500 stands for zero in the data rows.
Every row has a hidden score. How much higher is the second row's score than the first row's in each pair? 15 means about the same, 30 much higher and 0 much lower. The score is a weighted sum of the row's numbers plus the product of two more (or one squared), each taken from its middle value.
[428, 571, 554, 629, 385, 510, 505, 398, 308, 516, 501, 310, 323, 584, 364, 276]
[517, 323, 596, 624, 573, 369, 529, 471, 636, 629, 546, 880, 836, 197, 514, 701] -> 11
[564, 560, 701, 277, 598, 484, 561, 433, 160, 590, 378, 395, 380, 590, 461, 376]
[632, 511, 298, 503, 584, 467, 524, 687, 570, 384, 391, 617, 659, 345, 528, 629] -> 14
[516, 440, 432, 435, 668, 548, 523, 662, 424, 579, 607, 669, 650, 503, 605, 631]
[585, 541, 379, 435, 441, 536, 582, 538, 547, 406, 446, 435, 350, 625, 430, 470] -> 14
[446, 463, 561, 542, 461, 447, 466, 386, 614, 608, 603, 524, 489, 507, 452, 383]
[567, 505, 430, 486, 522, 538, 535, 550, 510, 403, 386, 531, 493, 579, 530, 554] -> 16
[607, 475, 345, 513, 538, 507, 425, 542, 562, 417, 387, 571, 579, 536, 510, 637]
[510, 568, 497, 589, 661, 541, 621, 475, 684, 515, 582, 636, 672, 350, 607, 610] -> 15
[504, 573, 503, 332, 659, 538, 493, 532, 546, 454, 560, 320, 560, 702, 676, 476]
[555, 321, 515, 476, 567, 487, 447, 492, 559, 554, 446, 606, 595, 472, 488, 749] -> 13
[436, 221, 657, 718, 407, 472, 512, 361, 533, 685, 708, 717, 505, 429, 353, 623]
[489, 599, 609, 429, 342, 460, 426, 471, 533, 433, 586, 376, 344, 587, 625, 271] -> 10
[526, 507, 596, 399, 683, 507, 589, 409, 208, 661, 533, 519, 335, 641, 471, 438]
[477, 425, 635, 685, 483, 391, 579, 378, 559, 605, 598, 709, 586, 403, 415, 542] -> 17
[636, 471, 471, 465, 603, 484, 503, 572, 451, 467, 484, 725, 623, 511, 578, 675]
[471, 665, 515, 605, 425, 477, 489, 556, 692, 364, 510, 535, 626, 422, 524, 373] -> 17
[483, 472, 369, 529, 678, 440, 490, 653, 543, 509, 503, 656, 690, 392, 603, 541]
[669, 573, 520, 297, 475, 518, 544, 526, 382, 413, 383, 315, 283, 715, 461, 345] -> 23
[441, 405, 619, 576, 607, 505, 651, 414, 351, 659, 551, 555, 537, 543, 357, 477]
[568, 362, 637, 570, 422, 518, 401, 338, 648, 541, 627, 553, 492, 393, 432, 647] -> 18
[496, 597, 647, 475, 615, 549, 501, 296, 545, 580, 544, 485, 501, 555, 512, 489]
[557, 483, 753, 276, 625, 453, 560, 444, 127, 591, 456, 392, 339, 724, 401, 350] -> 21
[491, 502, 489, 332, 562, 520, 406, 537, 398, 493, 507, 461, 493, 628, 490, 516]
[485, 602, 402, 570, 420, 513, 575, 637, 653, 373, 576, 453, 475, 447, 628, 326] -> 15
[426, 600, 330, 657, 570, 567, 599, 706, 581, 415, 518, 599, 635, 443, 602, 471]
[542, 685, 567, 462, 332, 547, 382, 415, 323, 313, 350, 123, 158, 675, 340, 215] -> 26
[521, 509, 590, 484, 570, 613, 508, 293, 557, 485, 528, 601, 693, 468, 504, 613]
[525, 429, 462, 442, 417, 473, 391, 418, 357, 534, 437, 368, 298, 609, 290, 476] -> 15
[466, 842, 264, 330, 595, 615, 349, 753, 384, 181, 396, 253, 459, 707, 653, 379]
[563, 491, 483, 394, 644, 554, 576, 402, 388, 597, 538, 445, 376, 596, 418, 480] -> 20
[496, 567, 549, 328, 665, 454, 415, 376, 439, 609, 494, 455, 425, 591, 513, 413]
[501, 355, 664, 505, 737, 485, 448, 476, 559, 724, 630, 591, 684, 508, 581, 598] -> 27
[509, 772, 359, 592, 358, 608, 392, 679, 567, 307, 346, 280, 410, 478, 469, 272]
[541, 469, 499, 630, 549, 432, 541, 504, 555, 513, 497, 694, 632, 448, 451, 512] -> 8
[404, 729, 306, 464, 600, 582, 540, 812, 610, 314, 580, 698, 810, 435, 839, 529]
[416, 498, 342, 413, 449, 474, 468, 649, 462, 326, 497, 368, 461, 612, 553, 515] -> 23
[471, 554, 273, 418, 372, 534, 550, 699, 602, 257, 382, 484, 559, 474, 561, 679]
[491, 245, 736, 597, 449, 338, 519, 181, 465, 861, 548, 620, 488, 303, 277, 611] -> 16
[529, 381, 722, 364, 390, 377, 417, 268, 238, 629, 483, 302, 292, 722, 389, 445]
[437, 458, 598, 596, 425, 503, 493, 386, 327, 615, 397, 452, 381, 450, 415, 407] -> 13
[383, 532, 440, 712, 636, 483, 471, 560, 720, 564, 574, 582, 741, 232, 578, 627]
[413, 675, 370, 569, 314, 437, 486, 543, 476, 431, 446, 369, 405, 417, 470, 354] -> 8
[429, 443, 691, 377, 692, 458, 545, 450, 326, 724, 635, 616, 542, 560, 571, 526]
[443, 399, 410, 401, 428, 432, 494, 571, 466, 477, 487, 379, 344, 599, 503, 396] -> 25
[540, 752, 407, 588, 378, 548, 577, 645, 608, 282, 378, 564, 545, 380, 657, 382]
[379, 452, 513, 654, 603, 521, 438, 466, 580, 670, 554, 516, 588, 295, 465, 535] -> 21
[539, 285, 550, 388, 411, 458, 477, 301, 431, 694, 402, 458, 329, 592, 264, 623]
[539, 474, 433, 618, 406, 536, 494, 546, 721, 367, 628, 598, 559, 340, 505, 607] -> 17
[520, 512, 660, 514, 640, 565, 546, 254, 590, 619, 550, 530, 520, 523, 528, 577]
[527, 536, 253, 542, 408, 538, 500, 656, 558, 264, 447, 401, 515, 606, 499, 502] -> 17
[541, 201, 725, 636, 409, 379, 485, 219, 423, 751, 540, 548, 343, 491, 246, 511]
[535, 452, 406, 606, 330, 564, 542, 485, 597, 442, 465, 468, 463, 369, 335, 619] -> 12
[496, 451, 301, 474, 630, 527, 485, 646, 576, 436, 457, 675, 715, 376, 584, 725]
[576, 221, 452, 567, 448, 350, 440, 365, 579, 612, 509, 629, 497, 403, 286, 677] -> 22
[522, 671, 507, 385, 648, 526, 506, 566, 321, 500, 431, 418, 517, 518, 585, 336]
[511, 462, 600, 637, 604, 459, 523, 425, 408, 622, 502, 578, 498, 527, 372, 460] -> 22
[655, 491, 449, 457, 435, 478, 518, 599, 697, 377, 395, 612, 573, 473, 526, 692]
[371, 692, 345, 620, 343, 446, 480, 700, 611, 314, 477, 358, 519, 397, 567, 367] -> 9
[399, 485, 459, 464, 456, 449, 424, 543, 363, 450, 449, 334, 429, 631, 509, 477]
[554, 523, 367, 472, 381, 481, 395, 524, 437, 363, 365, 360, 364, 587, 400, 458] -> 17
[492, 711, 434, 407, 626, 632, 500, 678, 603, 408, 525, 383, 555, 534, 734, 367]
[708, 294, 627, 406, 547, 365, 406, 414, 458, 624, 489, 556, 395, 597, 306, 661] -> 20
[562, 422, 512, 391, 348, 395, 557, 429, 528, 505, 563, 512, 377, 600, 416, 559]
[510, 356, 173, 613, 387, 402, 554, 748, 702, 408, 495, 606, 567, 281, 605, 568] -> 10
[427, 418, 493, 598, 493, 485, 572, 413, 563, 620, 545, 485, 459, 373, 484, 459]
[319, 602, 405, 568, 530, 586, 650, 468, 584, 504, 631, 468, 558, 414, 593, 482] -> 12
[383, 608, 365, 648, 540, 666, 660, 660, 632, 346, 532, 598, 817, 386, 701, 643]
[588, 380, 483, 444, 598, 517, 588, 420, 498, 666, 579, 629, 542, 448, 445, 645] -> 23
[436, 304, 267, 525, 443, 446, 580, 686, 577, 465, 588, 579, 586, 437, 598, 611]
[463, 538, 453, 427, 671, 465, 404, 539, 434, 550, 482, 526, 532, 514, 524, 417] -> 12
[562, 630, 331, 435, 376, 535, 438, 510, 459, 315, 389, 311, 331, 639, 456, 359]
[513, 698, 319, 452, 637, 520, 503, 731, 580, 397, 473, 581, 705, 380, 737, 504] -> 11
[410, 575, 405, 665, 409, 585, 473, 563, 562, 493, 390, 469, 592, 375, 514, 418]
[592, 173, 602, 475, 387, 373, 498, 336, 539, 644, 635, 703, 497, 491, 341, 713] -> 22
[407, 721, 528, 518, 527, 683, 519, 343, 486, 378, 437, 311, 503, 641, 540, 371]
[541, 492, 570, 351, 566, 428, 476, 519, 436, 542, 411, 339, 394, 526, 507, 471] -> 12
[469, 619, 605, 452, 585, 537, 509, 324, 541, 512, 543, 408, 562, 501, 611, 494]
[600, 686, 326, 399, 509, 504, 430, 711, 579, 224, 370, 414, 476, 539, 552, 462] -> 18
[477, 477, 611, 490, 596, 603, 649, 255, 596, 579, 565, 493, 572, 444, 493, 648]
[518, 430, 483, 433, 476, 470, 431, 464, 327, 499, 442, 439, 425, 665, 418, 606] -> 14
[413, 303, 528, 549, 370, 399, 387, 516, 582, 645, 596, 577, 494, 403, 448, 472]
[467, 517, 655, 476, 740, 500, 618, 496, 309, 619, 566, 520, 531, 510, 525, 442] -> 15
[369, 801, 408, 548, 552, 689, 536, 549, 585, 324, 477, 271, 573, 622, 649, 373]
[515, 477, 682, 306, 572, 485, 510, 566, 278, 525, 530, 462, 414, 700, 582, 460] -> 15
[543, 348, 506, 469, 246, 373, 399, 328, 476, 668, 512, 500, 280, 449, 310, 428]
[445, 630, 517, 529, 489, 555, 509, 596, 495, 418, 472, 558, 560, 369, 542, 419] -> 12
[452, 738, 530, 465, 664, 535, 577, 649, 359, 453, 482, 410, 424, 581, 607, 248]
[578, 527, 621, 427, 660, 475, 585, 465, 330, 652, 426, 506, 540, 465, 521, 481] -> 15
[531, 286, 405, 496, 444, 488, 614, 493, 558, 602, 425, 573, 450, 536, 389, 686]
[457, 700, 588, 193, 549, 526, 518, 597, 227, 414, 409, 306, 355, 815, 606, 286] -> 11
[584, 506, 566, 297, 583, 435, 491, 510, 472, 497, 433, 399, 441, 542, 514, 548]
[566, 438, 572, 431, 655, 469, 658, 583, 340, 488, 477, 558, 560, 539, 570, 537] -> 23
[450, 551, 461, 685, 483, 492, 494, 581, 681, 409, 472, 590, 704, 307, 571, 541]
[540, 643, 378, 556, 647, 617, 600, 618, 684, 466, 484, 480, 522, 435, 630, 450] -> 20
[506, 553, 362, 742, 390, 444, 496, 623, 578, 372, 445, 525, 506, 367, 494, 446]
[533, 358, 676, 486, 744, 478, 535, 428, 356, 705, 593, 576, 584, 540, 553, 547] -> 17
[514, 479, 471, 416, 372, 384, 369, 485, 504, 437, 494, 407, 341, 648, 369, 377]
[466, 305, 509, 670, 411, 552, 559, 541, 750, 456, 674, 683, 624, 424, 524, 713] -> 17
[416, 413, 354, 807, 429, 502, 624, 581, 611, 493, 474, 628, 625, 229, 545, 591]
[479, 377, 265, 600, 445, 551, 497, 730, 666, 328, 488, 656, 680, 311, 579, 875] -> 16
[539, 373, 694, 541, 556, 377, 447, 327, 526, 652, 545, 719, 563, 442, 469, 519]
[497, 502, 308, 443, 562, 559, 511, 668, 566, 354, 481, 603, 657, 458, 571, 687] -> 13
[442, 526, 435, 489, 643, 569, 488, 560, 518, 536, 517, 715, 715, 454, 615, 553]
[482, 366, 466, 678, 437, 449, 343, 453, 540, 623, 485, 556, 597, 317, 363, 552] -> 22
[454, 272, 675, 632, 474, 452, 443, 344, 481, 778, 541, 622, 590, 390, 321, 601]
[521, 398, 595, 644, 362, 475, 459, 378, 452, 551, 520, 552, 386, 413, 297, 639] -> 14
[515, 604, 580, 466, 354, 516, 333, 474, 597, 335, 524, 350, 322, 542, 470, 317]
[539, 489, 491, 650, 345, 490, 431, 537, 591, 351, 509, 536, 526, 409, 457, 564] -> 12
[443, 502, 541, 635, 427, 517, 479, 451, 440, 522, 363, 495, 510, 416, 491, 435]
[510, 436, 327, 531, 400, 468, 406, 527, 495, 508, 431, 464, 481, 484, 376, 587] -> 18
[522, 422, 524, 507, 738, 488, 624, 416, 389, 643, 606, 505, 512, 556, 530, 628]
[356, 746, 304, 619, 441, 627, 654, 606, 602, 320, 555, 372, 514, 471, 609, 345] -> 12
[535, 513, 472, 664, 357, 460, 372, 543, 688, 343, 557, 555, 551, 442, 522, 497]
[466, 460, 429, 669, 600, 495, 553, 557, 521, 543, 554, 643, 626, 489, 477, 477] -> 13
[433, 428, 443, 756, 449, 536, 447, 555, 525, 564, 460, 598, 614, 299, 495, 561]
[557, 272, 439, 636, 300, 367, 484, 513, 688, 594, 565, 724, 547, 258, 396, 614] -> 20
[489, 578, 415, 633, 430, 588, 442, 556, 723, 293, 547, 461, 545, 261, 437, 612]
[465, 510, 365, 368, 652, 584, 458, 692, 444, 377, 508, 592, 681, 533, 589, 661] -> 10
[426, 423, 539, 657, 353, 469, 497, 544, 487, 567, 512, 564, 435, 538, 424, 470]
[482, 435, 465, 690, 414, 467, 553, 485, 544, 498, 621, 553, 480, 368, 371, 527] -> 15
[534, 588, 409, 440, 367, 530, 361, 479, 277, 360, 392, 275, 245, 760, 355, 330]
[482, 505, 593, 573, 415, 486, 464, 472, 516, 538, 413, 452, 560, 377, 517, 460] -> 9
[557, 358, 695, 643, 392, 422, 430, 296, 393, 696, 468, 459, 295, 500, 237, 399]
[436, 284, 432, 679, 391, 383, 409, 590, 713, 656, 659, 672, 629, 289, 480, 536] -> 20
[565, 423, 343, 546, 630, 471, 513, 599, 562, 420, 526, 670, 724, 456, 560, 712]
[381, 541, 331, 664, 497, 532, 610, 577, 712, 499, 653, 585, 665, 352, 586, 517] -> 18
[360, 562, 295, 700, 294, 468, 570, 608, 590, 494, 516, 522, 588, 249, 515, 568]
[394, 610, 523, 542, 587, 620, 578, 429, 544, 498, 628, 390, 595, 403, 651, 508] -> 7
[573, 457, 338, 520, 537, 507, 542, 662, 559, 406, 486, 593, 572, 392, 524, 610]
[544, 455, 265, 576, 424, 522, 585, 635, 765, 390, 522, 657, 577, 432, 507, 687] -> 19
[491, 317, 572, 408, 745, 489, 485, 440, 571, 692, 627, 542, 646, 586, 654, 679]
[571, 428, 682, 393, 380, 412, 451, 327, 350, 551, 411, 325, 321, 741, 393, 496] -> 16
[465, 730, 207, 590, 587, 586, 532, 779, 592, 275, 414, 662, 775, 369, 683, 503]
[520, 516, 685, 577, 440, 556, 365, 316, 466, 521, 489, 262, 280, 459, 317, 432] -> 28
[603, 507, 463, 400, 577, 469, 402, 443, 438, 482, 381, 478, 430, 628, 486, 549]
[532, 507, 366, 424, 657, 546, 624, 821, 490, 382, 528, 642, 699, 410, 680, 591] -> 13
[482, 581, 568, 524, 452, 510, 526, 437, 572, 467, 512, 531, 521, 481, 457, 353]
[527, 608, 480, 406, 620, 502, 427, 498, 479, 595, 472, 506, 523, 483, 548, 450] -> 18
[522, 311, 491, 769, 509, 451, 470, 434, 593, 640, 488, 658, 578, 237, 362, 603]
[463, 494, 490, 478, 629, 567, 601, 498, 551, 605, 597, 437, 467, 509, 581, 484] -> 16
[534, 548, 497, 550, 338, 524, 439, 523, 599, 376, 583, 409, 394, 472, 453, 370]
[474, 476, 493, 629, 477, 478, 480, 459, 731, 512, 549, 619, 652, 352, 490, 510] -> 11
[497, 604, 565, 367, 728, 547, 413, 482, 532, 498, 534, 272, 484, 744, 651, 428]
[466, 454, 612, 558, 471, 427, 452, 404, 589, 559, 510, 552, 622, 400, 480, 460] -> 10
[499, 536, 381, 459, 545, 550, 440, 624, 509, 399, 447, 488, 521, 541, 496, 586]
[584, 373, 782, 336, 557, 450, 525, 319, 261, 713, 456, 544, 392, 697, 381, 593] -> 16
[439, 462, 573, 377, 417, 433, 425, 404, 296, 512, 464, 328, 326, 673, 473, 486]
[552, 432, 336, 488, 409, 470, 577, 596, 539, 375, 545, 535, 427, 587, 528, 543] -> 18
[532, 643, 251, 451, 533, 590, 476, 673, 609, 283, 394, 488, 571, 565, 656, 592]
[611, 285, 544, 483, 575, 444, 539, 450, 471, 601, 507, 659, 460, 448, 356, 769] -> 21
[524, 587, 603, 499, 368, 506, 388, 468, 746, 357, 542, 455, 410, 524, 512, 427]
[493, 591, 425, 493, 261, 434, 490, 512, 445, 467, 456, 327, 349, 476, 387, 305] -> 11
[384, 500, 339, 624, 324, 520, 459, 645, 681, 478, 473, 497, 567, 351, 530, 444]
[540, 470, 485, 384, 528, 494, 412, 546, 408, 460, 312, 394, 429, 641, 404, 548] -> 19
[430, 562, 590, 466, 402, 436, 431, 453, 513, 496, 627, 438, 379, 569, 539, 321]
[583, 453, 554, 426, 697, 424, 570, 514, 313, 608, 454, 540, 489, 533, 480, 377] -> 20
[511, 661, 361, 357, 562, 624, 470, 702, 578, 355, 469, 561, 677, 426, 700, 592]
[455, 737, 717, 445, 592, 641, 499, 246, 376, 509, 458, 165, 343, 727, 429, 286] -> 20
[495, 556, 643, 264, 536, 563, 557, 376, 236, 565, 464, 459, 388, 632, 459, 457]
[435, 600, 565, 370, 672, 527, 420, 526, 397, 480, 511, 563, 528, 628, 528, 416] -> 18
[508, 644, 336, 321, 559, 598, 454, 619, 435, 362, 434, 415, 512, 548, 614, 500]
[493, 720, 562, 459, 449, 529, 450, 531, 520, 382, 357, 443, 508, 454, 603, 360] -> 14
[517, 381, 710, 426, 768, 500, 556, 374, 250, 720, 610, 585, 517, 563, 505, 491]
[570, 195, 524, 462, 411, 299, 488, 376, 460, 738, 531, 485, 276, 512, 342, 474] -> 15
[415, 523, 301, 685, 292, 408, 560, 572, 578, 467, 536, 550, 550, 224, 481, 527]
[574, 482, 566, 407, 710, 429, 493, 472, 378, 658, 534, 587, 538, 569, 432, 429] -> 21
[540, 449, 582, 316, 404, 493, 434, 346, 361, 596, 420, 309, 258, 669, 270, 521]
[608, 433, 536, 383, 342, 446, 482, 426, 500, 447, 508, 422, 336, 664, 429, 496] -> 14
[679, 450, 616, 313, 481, 458, 496, 434, 366, 514, 449, 425, 261, 659, 372, 487]
[552, 612, 451, 325, 623, 517, 412, 594, 328, 438, 458, 453, 466, 716, 573, 400] -> 9
[548, 567, 365, 367, 590, 521, 539, 703, 634, 459, 567, 589, 554, 480, 683, 611]
[475, 542, 582, 536, 365, 489, 559, 479, 564, 490, 525, 556, 525, 392, 522, 435] -> 3
[555, 465, 512, 668, 369, 459, 550, 625, 638, 369, 587, 556, 491, 423, 536, 478]
[485, 357, 595, 622, 408, 442, 399, 434, 532, 587, 687, 643, 497, 520, 470, 513] -> 16
[465, 588, 518, 231, 587, 539, 457, 628, 361, 379, 471, 437, 481, 649, 641, 468]
[553, 523, 432, 419, 570, 488, 447, 462, 375, 472, 393, 469, 409, 633, 455, 519] -> 15
[614, 203, 712, 371, 496, 411, 559, 256, 475, 771, 520, 653, 454, 495, 274, 788]
[512, 476, 241, 557, 370, 401, 409, 688, 722, 326, 457, 565, 611, 420, 588, 555] -> 8
[470, 611, 337, 373, 370, 505, 407, 520, 370, 333, 332, 218, 274, 657, 357, 387]
[512, 384, 646, 542, 829, 470, 568, 492, 443, 728, 609, 641, 734, 500, 570, 612] -> 16
[421, 465, 747, 491, 475, 450, 434, 265, 239, 679, 504, 389, 415, 577, 410, 380]
[472, 540, 473, 408, 440, 496, 416, 565, 410, 397, 385, 396, 417, 624, 455, 512] -> 17
[441, 534, 556, 595, 521, 521, 501, 391, 498, 644, 567, 338, 406, 432, 405, 364]
[543, 374, 656, 611, 432, 565, 375, 357, 583, 516, 561, 440, 443, 351, 326, 568] -> 17
[529, 302, 459, 741, 490, 482, 602, 419, 631, 654, 586, 863, 706, 199, 472, 727]
[515, 513, 240, 558, 333, 382, 442, 696, 745, 336, 563, 556, 556, 418, 526, 515] -> 22
[530, 472, 495, 644, 458, 549, 494, 458, 551, 426, 556, 321, 375, 377, 394, 561]
[511, 577, 326, 472, 464, 548, 452, 677, 540, 272, 383, 451, 518, 598, 528, 581] -> 10
[535, 356, 412, 560, 723, 521, 629, 491, 534, 638, 653, 704, 653, 445, 534, 756]
[499, 539, 520, 555, 407, 461, 534, 541, 668, 478, 640, 516, 482, 472, 599, 412] -> 17
[596, 595, 488, 287, 543, 495, 462, 502, 544, 493, 529, 481, 468, 590, 641, 558]
[588, 589, 431, 359, 351, 437, 392, 509, 428, 315, 411, 280, 261, 784, 468, 242] -> 13
[603, 418, 497, 534, 692, 449, 581, 512, 352, 598, 538, 613, 598, 403, 483, 597]
[303, 449, 504, 626, 555, 530, 603, 354, 504, 610, 645, 571, 554, 535, 493, 531] -> 15
[538, 448, 528, 323, 595, 426, 454, 470, 557, 538, 596, 538, 506, 534, 639, 662]
[585, 465, 546, 332, 384, 491, 524, 424, 433, 469, 404, 338, 309, 634, 456, 527] -> 18
[534, 497, 526, 384, 600, 506, 469, 433, 366, 508, 502, 520, 451, 683, 472, 502]
[468, 577, 317, 542, 660, 596, 578, 728, 769, 439, 542, 537, 710, 403, 724, 613] -> 20
[431, 525, 386, 742, 477, 545, 642, 613, 732, 402, 567, 744, 762, 332, 579, 570]
[692, 470, 599, 395, 478, 458, 435, 341, 461, 569, 342, 404, 306, 713, 397, 499] -> 21
[498, 416, 660, 579, 505, 418, 548, 356, 530, 579, 501, 664, 576, 380, 443, 468]
[419, 539, 536, 560, 330, 473, 389, 424, 385, 589, 474, 335, 374, 465, 386, 371] -> 10
[465, 523, 607, 495, 323, 523, 472, 474, 500, 376, 571, 359, 330, 597, 513, 351]
[404, 278, 560, 670, 413, 465, 467, 465, 646, 622, 641, 746, 622, 380, 474, 577] -> 9
[517, 532, 679, 214, 568, 498, 364, 350, 341, 689, 476, 423, 348, 663, 503, 323]
[457, 546, 418, 599, 484, 483, 564, 505, 598, 503, 606, 514, 471, 398, 524, 369] -> 16
[447, 621, 478, 574, 460, 499, 539, 493, 595, 517, 584, 407, 467, 514, 549, 336]
[479, 634, 490, 491, 669, 554, 523, 594, 357, 494, 492, 400, 501, 548, 549, 308] -> 8
[511, 568, 465, 288, 579, 499, 548, 510, 512, 478, 542, 499, 409, 581, 567, 465]
[642, 435, 464, 441, 536, 492, 457, 496, 532, 474, 426, 524, 455, 530, 397, 594] -> 20
[598, 367, 754, 264, 523, 424, 480, 330, 352, 603, 526, 444, 321, 718, 341, 621]
[473, 455, 500, 655, 729, 466, 499, 528, 517, 646, 578, 650, 677, 351, 525, 514] -> 8
[554, 510, 412, 302, 630, 517, 588, 487, 412, 519, 526, 451, 364, 600, 497, 489]
[458, 739, 534, 324, 561, 570, 520, 547, 462, 443, 444, 461, 518, 486, 628, 419] -> 9
[428, 655, 415, 600, 367, 559, 557, 689, 699, 289, 441, 585, 700, 293, 591, 534]
[432, 539, 513, 607, 430, 485, 392, 475, 509, 493, 400, 477, 552, 399, 537, 405] -> 15
[596, 248, 649, 413, 498, 489, 492, 261, 361, 743, 370, 409, 285, 690, 177, 547]
[402, 563, 500, 559, 405, 413, 424, 441, 545, 480, 553, 512, 481, 462, 547, 392] -> 3
[530, 470, 420, 401, 585, 512, 457, 516, 478, 499, 458, 529, 533, 523, 525, 628]
[412, 633, 635, 337, 593, 570, 553, 565, 336, 523, 542, 493, 486, 621, 587, 353] -> 14
[644, 365, 467, 479, 504, 471, 502, 505, 620, 502, 405, 627, 565, 510, 476, 680]
[440, 392, 698, 519, 397, 463, 366, 284, 338, 696, 415, 369, 347, 554, 338, 386] -> 12
[568, 489, 399, 459, 473, 540, 539, 686, 560, 361, 473, 521, 590, 490, 681, 717]
[491, 231, 701, 694, 456, 411, 589, 347, 568, 736, 662, 841, 624, 287, 339, 656] -> 16
